First come named moves, each a turn or a mirror, each shown by rows before and after it. For each pair of rows after them, which moves, in which order, take the first row to the second? The first pair is done for you.
Kor:
[-26 -14  26  16  22   9 -10   7  -1 -13 -13  30 -14 -10 -42 -15 -16  -6] |-> [-14  -3  16  22  14  14  -8 -22  14 -31 -17 -19  -1 -16 -44   2   7 -20]
[  8  34  -7 -20  -8 -15  -9 -20   2   3  19 -53   7 -22  23  46   3  10] |-> [-10  18   3 -28   5 -18 -18  20 -19  40  21  26 -13 -11  26  11 -36  39]
[-14  -3  -8   4  22  -6  13 -38 -22 -22 -25 -23  -3 -15 -16  13 -43  43] |-> [-18  -2  -7   3  23  -7  11 -34 -24 -15 -23 -10  -3 -12 -15   7 -48  49]
[-22   2  10   3   3  12  10  14   7 -20 -12 -36   1 -11 -37  11  12  -2] |-> [-34 -10  15  -5   9   9   9  36  -2  -2  -8   6  -9  -7 -33  -7 -11  14]
naz:
[ 26   9  19  -2 -17   1  -1 -25  16  -1  -9 -39   5   3 -18   7   7   4] |-> [ 38  16  12  -4 -14 -14  -5 -17  12  11   4 -32   9   7  13   8   6  10]
[ 19 -41  18  47   5   7  14   0 -14 -47 -39  15  -2  24  -1 -24 -15   4] |-> [ 24 -34  13  42  10   0  16 -15 -19 -56 -39  -7   3  23   9 -11 -12  13]
[ 25  45  -5  16  26 -29   7 -23  17 -16  -5 -47  30   6  53 -13  17  20] |-> [ 21  41  -1  18  12 -29  -3  28  17  16   7  11   8  19  68 -44  13  -2]
[-14  10  -5 -20 -17  11   5  -9   3  -1  -1 -47  16 -20 -10  38  -3 -16] |-> [  2  22 -14 -19 -15  -6  -4  -4   5  14  13 -35  20 -14  26  37  -4  -8]
Did:
[  0 -23  34  10 -17  14  -8   8  -1 -16 -16  26  -4  12 -39 -13   9 -10] |-> [ 10  -1  25   7   8 -10  -3 -36 -13 -27 -13  -8  18  -1  -7  12  -4  38]
[  4  15  -7   0   7 -21  -1 -18   0  -7   6 -17   9  -5  33   7   0  16] |-> [ -6  -5   4   4 -20   6  -2  21  10  10   0  18 -13   7  -4 -16  11 -31]
[-17  -3  -5 -20 -16  14  -9   5  -4   0  -3   3   0 -16 -29   0  14 -24] |-> [  6  16 -19  -9   7  -9 -13 -21  -6 -12   6 -19  11 -14  17   7  14   9]
Pairs:
Between the rows of a pair lie 2 to 4 moves.
[ -5  -4  -3  -6 -25  15   6  -6  11  -6   1 -42   5 -10 -26  25  19 -36] |-> [ -3  -7   0   0 -34  16   0  31  11  14  10   3  -9  -1 -13   2  16 -48] : naz, naz, naz, naz
[-11   0  13  -4  18 -10   4 -22 -22  -1 -20   0   4   0  -4   6 -24  31] |-> [ -7 -16  24  12   1   9   0   6  -6  -1 -22  23 -15  15 -26 -17  -5  -8] : naz, Did, naz
[-33  -5  -3 -23   6 -26   2  16 -33  33  24  43  -7  -8   1 -15 -29  21] |-> [ 20  22 -21  17 -10 -24  -4 -15  10 -10  27 -40   4  -5  24  -1  42 -38] : Kor, Did, Did, Did
[ 13   9   9  39  51 -14  -7   2  10 -33   4 -13   1   0  28 -25  21  12] |-> [  7   4  13  37  19  11   0   6  19 -37   2 -33  -4  -2   1 -22  42 -30] : Did, Kor, naz, Did
[ 18  25 -17  -3 -17   9  -7  -2   7 -20  17 -33   9   4  33  23  18 -21] |-> [-16   4  -2 -25  -4   6  -4  31 -20  13  15  38  -2   7  22   4 -26  14] : Did, Did, Kor
[ -9 -23   1  12  32  13  13 -57  27 -52 -32 -13 -10   2   8 -21   5  39] |-> [ -6 -20  -2   8  40  -2   4 -31  19 -25 -21  33 -16  13  33 -39 -16  55] : Kor, naz, naz
[ -3  -5  22  -4  11  -8  -2  21  -7   5 -14  25 -16   7  18 -26  -9  31] |-> [ -9   1  18 -17  16 -10   6 -14 -11  -8 -20 -22   2  -7   8  11  -7  41] : Kor, Did, Kor, Did
[  5 -11   3  26  30  -8  -6  -2 -10   6 -10  35   6  27  26 -18 -18  25] |-> [ 22   5  -6  38  22 -11  -8  -1   3   5   0  14   9  29  50 -10   6   0] : Kor, naz, Kor
[ 27  -6   0  35   5   5   2 -13  28 -34   1 -25  -5  17  -8 -24  32 -31] |-> [-20 -24  16 -10  30  -3   5  -4 -19  -1  -8  31  -5   2 -28 -22 -37  36] : Did, Did, Kor, Did
[-15  -3   0 -26 -12  16   4  34 -17  26  12  34 -12  12 -12 -11 -14 -12] |-> [ -4  -9   5  -4 -15  29   5  28   0   4   6  19 -18  21 -25 -22  11 -31] : naz, Did, Did
[-13   5  -3 -19  26  -8  -3 -15 -16   7   0  16  -5 -13   4   1 -22  42] |-> [ -5   0   3  -5  33  -2  -1 -31  -9 -10 -11   5  -2 -11  -6  -1 -12  41] : Did, naz, Did
[-10 -14   2 -14   9   0   3  19 -18  11  -8  23  -5  -1  -7  -5 -24  11] |-> [  6   1  -9 -13  11 -12  -1  16 -17  14   4  17  -1  -2  24   2 -16  13] : Kor, naz, Kor
[ 19  32 -14  -1  20 -21  -2  -3 -14  -4  16 -29  11  -8  51 -18   3   9] |-> [-11  16  -5 -22   2   5  13 -18 -13 -16  -3 -63  15 -23 -14  10   6  -9] : Did, naz, naz
[-46   7  -4  -9 -11  13  21 -10 -28   1 -11  18   4 -19 -49 -16 -30  28] |-> [  7  31 -21  27 -15   2  14 -40   2 -34   0 -47  15 -17  -9 -12  23  -1] : Did, Did, Kor, Did
[-15  -4   4 -21 -17   8  -1  29  -1  24   9   7 -15  -7  -2   4  -2 -34] |-> [-16  -2   3 -27  -5  -3  -2  31 -13  32   8  17 -12  -3   6   3 -20 -14] : Kor, naz, naz, Kor
[ -6  11 -16 -22 -14 -25  22 -37  24 -21  -9 -45  -2 -24  -2  10   5  -2] |-> [-23 -12   3 -20 -12 -16  16  14  12   6  -7  44 -30  -5 -16 -37 -17   8] : Kor, naz, Did, Did
[ -6 -10  15  11   9  -7  -7  25  -6  16  -7  43 -16   9   4 -25 -11  -3] |-> [ 14   1   7  27  16  -6  -2 -26   3 -30 -17 -31   3   1  -2   2  13  -1] : naz, Kor, Did
[-12 -10  10   0  17   2  -1  19 -10   2   1  50  -3  13 -18 -31 -21  25] |-> [ -8 -14  14  10  21  15  11 -20   1 -31 -20   4   4   7 -49 -14  -5  25] : naz, Did, Did, naz
[ 17  11  15  22   7 -24  -3 -10  11 -26  -3 -14  12  19  -7 -12  20   7] |-> [ 10   5  19  20   5 -23  -5   9   6  -9  -4  20   3  24 -14 -29  10   4] : naz, Kor, naz
[ 26 -12  -8  25  -3   0 -13   6   8 -25  -6 -10   4  16 -13  -6  26 -32] |-> [ 30  -2 -14  13  25 -22 -12 -18  -9 -28  -4 -21  16   6  11   7   9  10] : Kor, naz, naz, naz
[-21 -24   9 -24  10  18   3 -10 -18   6  -6  23   3  -4 -22  -3 -29  24] |-> [  9 -24  13  18   8  25  -2 -14   7 -20 -12  16  -9  12 -27 -29   5  -3] : naz, Did, naz, naz
[ -1  -1  12   6 -21  16  -1 -10  16   0   5  -3 -18  11  -4  -9  21 -16] |-> [  5   7  10   8   5   5   4 -31   3 -13   4  -8  -9   7  12  -6   7  29] : naz, Kor, naz, Did
[ -7 -24  19  11  -2  10   1 -29 -10 -17 -16  -7   1 -17 -14   9  -2  38] |-> [-14 -26  12  -2  -6   1  -4   2 -21  15   0  29  -4 -14   5  -2 -18  39] : naz, naz, naz, Did
